One vector is turned by the same rotation once a step. Each row is the vector after some number of steps, and that number follows the row.
The counts run from 0 to 238.
[125 123 136 129 146 130 145 140 113 105  99  82 147 130  92 106 193 112
 114 102 160 185 128 133 133 105 106 153 141 170 119 126 113  97 162 144
 160 145 110 136 123 103 127 124  92 128 160 143 152 152 110  57] : 67
[132  79 148 167 153 124 156 112 107 100  82  81 158 132  78 121 148 115
 129 122 147 186 116 117 127 133  99 162 108 164 114 120 121  96 144 132
 168 163 148 135 167 111 143 123 166 111 133 141 151 143 118  79] : 183
[111 125 166 126 156 138 134 100 123 106  75 101 165 165 124 104 173 126
 123 121 148 151 126 118 146 114 113 182 124 149 129 118 100  98 141 127
 179 167 128 148 154  96 125  97 113 116 152 159 166 169 130  70] : 235
[128 120 181 156 149 129 126 171  98 113  99  91 132 163 103  97 184 107
 118 107 152 150 104 118 130 109 125 170 102 158 115 116  97  92 146 135
 142 132 167 144 108 101 141 146 107 115 158 132 126 176 106  77] : 84
[138 120 185 134 137 154 137 162 112 109  73  69 148 146  98 117 191 109
 129 119 145 176 119 143 108 112 136 166  98 136 118  96 119  94 148 124
 157 168 154 133 128 130 136 122 134  93 136 136 141 182 126 124] : 220
[100 123 167 147 141 104 122 132 116 113 127  96 151 142 118 109 164 121
 128 115 170 167 156 112 135 109 105 175  99 164 133 133 116  92 143 151
 169 156 128 147 147  76 125  84 108 111 175 166 141 168 123  73] : 213
[123 125 172 159 134 130 116 173  98 125 105  90 133 163 101 108 181 103
 113 107 144 145 102 122 133 111 129 185 104 154 112 107  85  96 137 134
 138 135 167 148 116 110 146 137 108 108 162 137 126 174 107  77] : 83
[124 111 174 144 110 117 103 168 110 131 122  88 145 155 112 109 192 140
 120 125 156 168 151 132 145 129 125 182 103 159 130 113  98  93 150 154
 150 141 135 132 138  96 128 103 129  70 175 144 122 162 125  97] : 173
[155  89 159 142 168 145 148 118 107  90  71  80 145 138  80 125 172 108
 123 121 137 188 119 120 123 129 110 164 132 153 107 120 111  90 150 129
 172 150 150 132 138 134 133 127 144 112 135 140 152 151 105  79] : 181
[111 126 139 139 120 108 109 128 119 117 124  82 133 132  92 124 147  92
 115 116 150 197 137 127 120  98 107 187  97 160 117 117 119 103 130 146
 159 175 133 138 153 103 124  74 113 122 175 163 143 162 120  72] : 120
[161  97 178 144 117 122 141 149 116 113  83  87 133 150 109 122 168 103
 127 115 146 149 129 116 126  93 129 189  87 145 120  93 133 102 132 122
 150 189 167 134 151 114 120 122 140 105 165 133 138 180 116  98] : 57
[148 101 181 133 117 135 127 161 102 118  81  88 139 162 122 105 201 131
 106 126 150 149 132 131 144 111 142 178 127 154 129  87  99 100 162 132
 145 156 150 128 134 107 115 134 128  90 170 122 139 163 133  84] : 152
[157  71 146 168 124 105 129 136  83 101 106  93 143 143  79 103 159 119
 118 146 146 174 124 132 154 132 122 175 125 177 103 118 112  99 146 141
 155 148 149 117 139 111 128 125 160  94 152 127 117 138 111  70] : 226
[112  99 130 152 125 118 135 135  98 113  90  69 177 135  77 103 168 120
 127 117 165 206 129 153 124 119 110 147 115 173 110 123 116 109 150 132
 160 168  98 137 153  98 146 117 141 116 135 145 148 144 149  89] : 92
[137  86 160 154 134 137 151 140  87 103  65  77 165 147  92 101 186 121
 108 120 159 170 124 141 121 115 116 146 126 174 128 113 107 108 161 114
 161 161 132 136 158 102 137 154 135 128 141 121 142 147 144  79] : 112
[114 113 174 141 145  90 138 105 120  78 113  95 144 148  86  97 143 100
 117 112 157 154 117  94 134 143 130 163 101 167 112 113  93 100 155 140
 157 141 152 143 138  91 129  86 129 120 170 147 148 155 132  74] : 210
[136 121 151 138 145 116 136 168 117 117 106  84 146 158 114  97 194 126
 156 109 156 173 118 132 160 114 130 182 114 137 102 123 115  80 145 145
 160 140 135 129  97 111 138 126 115  85 152 153 134 173  87  93] : 106
[141 108 165 140 115  94 135 130 109  92 104  84 137 128 100  99 148 101
 148 131 170 169 153 133 124  99 130 174  83 158 108 112 147  99 136 135
 163 199 140 122 147 105 117  82 139 110 159 152 134 171 129 116] : 76
[109 114 157 148 151 118 127 118 105 100 109  97 155 133 110 107 170 118
 119 130 164 184 157 129 120 109 102 161 115 178 135 146 117 100 149 144
 175 146 111 136 159  87 122  95 114 125 157 159 146 155 131  65] : 48
[106 109 173 145 146 141 130  99 104  94  69  83 177 156  91 105 157 114
 125 135 151 178 120 140 115 124 116 162 103 157 118 120 104 103 141 120
 168 169 125 137 154 109 142  92 141 117 121 147 156 160 155 100] : 72
[136 124 161 127 111 117 141 174 130 125  96  78 148 155 121 101 197 121
 142  91 168 155 134 124 137  93 136 175  95 141 116  96 134  98 148 127
 145 187 136 143 131  99 120 122 111  97 169 143 143 178 118 102] : 149
[ 99 133 159 141 131 117 116 137 115 126 121 102 152 147 130 100 172 126
 133 118 167 172 159 122 139  98 105 180 103 162 135 140 118  91 133 146
 169 159 115 144 146  86 123  91 101 108 171 168 138 168 121  75] : 214
[136  98 143 132 120 119 116 142  90  99  93  73 149 146  67  99 186 105
 105 131 155 193 112 157 133 131 137 153 138 173 100 104  95 102 161 140
 141 148 121 116 118 123 137 119 120 112 155 126 131 139 137  82] : 135
[138 110 190 134 127  98 133 130 121  95 105 101 144 158 128  95 171 128
 139 121 164 132 151 109 152 118 144 174 100 154 123 104 123  93 151 135
 163 164 147 129 136  90 109  92 131  91 175 143 138 170 127  96] : 170
[109 116 151 138 149 126 121 112  96 108 105  96 157 136 109 106 162 120
 130 137 164 187 154 135 128 102 104 166 119 171 126 143 116  98 135 144
 181 154 101 134 151  95 119  83 113 118 148 160 138 157 131  68] : 49
[129 101 160 133 127  92 122 109 103  80 113  83 139 129  70 103 145  98
 121 140 162 193 142 129 125 132 127 160 112 172 103 116 110  98 157 144
 156 153 130 118 137 107 126  72 133 110 163 147 137 142 135  83] : 117
[132 123 158 142 144 141 120 176  89 108  86  79 132 147  98 104 205 103
 116 125 149 185 118 155 117  98 124 168 126 163 108 123 106  88 141 142
 146 142 139 131 105 121 135 140  97 112 150 137 124 171 113  82] : 177
[152  86 126 151 117 116 152 137  88 106  82  78 149 143  73 108 163  99
 108 118 148 172  98 137 142 101 118 169 128 168 102 104 123 109 145 117
 144 176 136 127 146 111 138 139 137 132 155 128 144 152 129  60] : 205
[153  83 161 156 124 114 145 174  96 120 102  87 153 138 107 103 204 144
 139 123 166 172 159 136 143 115 115 154 111 165 125 123 127  93 158 143
 154 152 131 137 146  96 125 146 147  90 163 129 129 149 118  96] : 131
[130  79 147 174 136  93 152 140  90 104  95  86 169 150  90  89 166 130
 136 113 169 156 118 123 151 124 115 153 107 172 115 122 117 101 152 124
 156 155 134 145 144  83 147 145 145 119 145 136 135 145 125  71] : 20
[129 120 191 143 154 131 146 154 131 103  86  85 153 165 117 102 181 126
 150 108 146 149 120 110 140 128 130 177  88 133 119 103 108  85 151 132
 162 151 162 146 128 109 140 122 133  84 143 146 141 180 100 115] : 127
[105 110 156 136 151 148 138  96 106  94  64  82 173 155  95 110 163 117
 117 136 145 185 117 140 123 127 111 166 122 160 123 121 102 104 145 117
 174 164 125 140 158 111 140 103 139 122 130 149 161 158 146  85] : 71
[111 116 177 171 128 109 114 153 101 124 118 101 140 154 116 111 155 114
 134 131 148 154 138 116 130 107 118 198  78 162 116 127 112  95 121 147
 156 151 156 143 145  97 132 101 129  96 167 155 117 174 112  77] : 102
